0: [ 1.4 -0.3 -1.4  1.   0.   0.6 -0.8  0.   1.2 -0.9  3.7 -1.6]
1: [ 0.1  0.5  1.1  0.1  0.  -0.3  0.   0.   0.1 -0.1 -0.1 -0.8]
2: [ 0.6  0.4  0.1  0.1  0.2 -0.2  1.2  0.  -1.3  1.4  1.5  0.8]
3: [ 0.6 -0.2 -1.3  1.  -1.6 -0.2 -0.1  0.   1.3 -0.4  3.2 -0.7]
4: [ 0.   0.9 -1.   0.7 -1.2  1.3 -0.2 -1.1  1.9 -1.   3.  -1.3]
5: [ 0.   0.  -0.8  1.   0.8 -0.1 -0.3  0.9 -0.3  0.4  0.2  0.8]
6: [ 0.7  1.4 -2.4  1.4  0.2  1.6 -0.9 -1.5  2.4 -1.8  1.7 -1.6]
7: [-2.2 -0.7 -0.3 -1.1 -1.2  0.  -0.3  1.1 -0.8  1.1  1.4 -0.1]
8: [ 0.2 -0.3 -2.   1.6 -2.  -0.1 -0.1  0.1  0.1 -0.1  3.9 -1.8]
9: [ 1.1 -0.3 -0.8  0.3  1.   0.   0.   0.   0.1  0.1  0.8 -0.3]
10: [ 0.4  0.3 -0.9  0.1  4.  -0.1 -1.8 -3.1  2.7 -2.3 -8.9  1.3]
11: [ 1.5 -0.6 -1.3  0.1  0.   0.8 -0.3  1.1  0.1 -0.7  0.1 -0.4]
12: [-2.5 -0.6  2.3 -1.9  0.  -1.4  0.7  0.   0.1  1.   1.4 -0.1]
13: [ 0.2 -0.3  1.  -0.5 -0.6 -0.4  0.1  0.7 -0.9  0.6  0.2  0.4]
14: [ 1.  -0.4 -0.5 -0.1 -0.3  0.3 -0.2  1.  -0.5 -0.6  0.7  0.1]
15: [ 0.4 -0.2  1.1  0.1  0.1 -1.   0.6  0.8 -1.2  0.7  0.3  0.7]
16: [ 1.6 -0.4 -1.6  1.1 -0.9  0.6 -0.9 -0.3  1.5 -0.6  2.9 -0.4]
17: [-2.4 -0.3 -0.1 -1.2 -1.7  0.2 -0.2  0.4 -0.9  0.8  1.8 -0.4]
18: [ 0.   0.8 -0.7  0.1  1.1  0.4  0.9  0.   0.5 -0.5 -1.4 -1.6]
19: [-4.2 -0.3  2.3  0.1 -2.3  0.   0.   1.  -1.9  1.1  1.3  1.1]
20: [-3.2 -0.8 -0.1 -2.1 -1.9  0.1 -0.3  0.9 -1.3  1.5  1.4 -0.1]
21: [ 0.2  0.1  0.7 -0.2 -0.5 -0.4  0.2  0.1  0.2  0.5  0.4 -0.6]
22: [ 0.7  0.5 -1.6  1.5  0.   0.1 -1.   0.   0.6 -0.1  3.1 -0.9]
23: [ 0.8  0.  -0.1  0.1  0.  -0.3  0.4  0.1  0.1  0.8 -0.9  0.4]
24: [ 0.4 -0.4 -0.3 -0.1  0.6 -0.3 -0.2 -0.4  0.3 -0.1 -2.2  1.4]
25: [ 0.1  0.3 -0.1  0.   1.2  0.  -0.4 -0.4  0.1  0.5 -1.9  0.5]
26: [ 0.  -0.8  0.5  0.3 -0.5 -0.4  0.4  0.5 -0.6  0.   0.9  0.5]
27: [ 0.7 -0.1 -0.8  1.  -0.7  0.8  0.3 -0.8  1.6 -0.6  2.6  0. ]
28: [ 0.2  0.6  2.  -1.1 -0.5 -1.1  0.9  0.1 -0.7  0.4  0.9 -0.1]
29: [ 0.7 -0.2  0.3 -0.2 -0.5 -0.2 -0.4  0.5 -0.3  0.5  0.7  0.1]
30: [ 0.1  0.   1.2  0.1  0.1 -0.4  0.  -0.4  0.5 -0.3 -1.8  0.5]
31: [ 0.2  1.  -0.9  0.1  0.8  0.4  0.6 -0.3  1.1 -0.7 -1.4 -1.9]
32: [ 1.5 -0.6 -0.4  0.2  0.9 -0.3 -0.3  0.8  0.1  0.3  0.5  1.1]
33: [-1.4 -0.2  2.2 -0.9 -2.3  0.   0.2  1.1 -1.7  1.2  1.   1.2]
34: [ 0.   0.2 -0.6  0.2  1.6 -0.5  0.  -0.9  0.1 -0.4 -2.5 -0.1]
35: [ 0.4 -0.6  0.5  0.1 -0.1 -0.4  0.5  0.3 -2.2  1.5  1.5  0.3]
36: [-3.5  0.1  2.2 -2.4 -2.  -0.3  0.8  0.2 -1.9  1.4  0.5  0.5]
37: [ 1.1 -0.9  1.1 -0.1  1.  -0.1 -0.9 -1.1 -0.2 -0.2 -2.3  0.7]

[ 0.7 -0.2 -0.7  0.8 -0.7  0.4  0.1 -0.7  1.3 -0.6  2.8  0.2] 27 3 16
[ 1.3  0.  -1.1 -0.1  0.   0.4 -0.4  0.8  0.4 -0.6  0.1 -0.7] 11 14 9
[ 0.2 -0.5  0.7 -0.2 -0.2 -0.6  0.5  0.4 -2.   1.4  1.4  0.5] 35 2 15
[ 0.4  0.5 -0.1  0.1  2.3 -0.6 -1.  -1.5  1.7 -1.9 -6.7  0.5] 10 34 37
[ 0.5  0.7 -0.2  0.1  3.2 -0.9 -1.4 -1.9  2.1 -2.4 -8.9  1.2] 10 34 37
[ 0.7  2.  -3.3  2.1  0.   1.8  0.  -2.   2.5 -2.   1.2 -3.3] 6 4 0
[ 0.  -0.5  2.   0.3 -3.8 -0.1  0.3  0.5 -1.6  0.9  0.8  1.1] 33 13 26
[-1.9  0.   2.  -1.3 -1.3 -0.1  0.1  1.2 -1.6  1.2  1.1  1.1] 33 36 7
[-0.1  0.1  0.7 -0.1 -1.3 -0.9  0.2  0.5 -1.  -0.2  2.8  0.8] 26 29 13
[ 0.6  0.4 -0.2  0.2  0.8 -0.2  0.9 -0.3 -0.6  1.  -0.4  0.7] 23 2 5
[ 0.9  0.  -0.8  1.2 -0.9  0.8 -0.7  0.   1.7 -1.1  0.1 -1.1] 11 27 16
[ 0.6 -0.1 -0.2  0.3  0.1 -0.4  0.4  0.4  0.2  0.6 -0.3  0.2] 23 29 21
[ 0.7  0.1 -0.6  1.3  3.9 -0.1  0.  -2.   0.1 -2.3 -9.4  1.7] 10 34 37
[-3.2  0.3  2.1 -2.3 -1.7 -0.5  0.9  0.  -1.6  1.2  0.4  0.3] 36 33 12
[ 0.   0.4 -0.8 -0.2  4.2 -0.1 -1.3 -1.5  0.1 -1.2 -7.7  0.4] 10 34 37
[ 0.6  1.4 -2.2  1.4  0.   1.1  0.2 -1.4  1.6 -1.3  1.2 -2.3] 6 4 27
[-4.9  0.2  2.6 -3.1 -2.5 -0.3  1.1  0.  -2.2  1.5  0.7  0.6] 36 19 20
[ 1.5 -0.3 -1.3  1.7  0.1  0.6 -0.5  0.5  1.4 -0.9  0.1 -0.1] 11 9 14
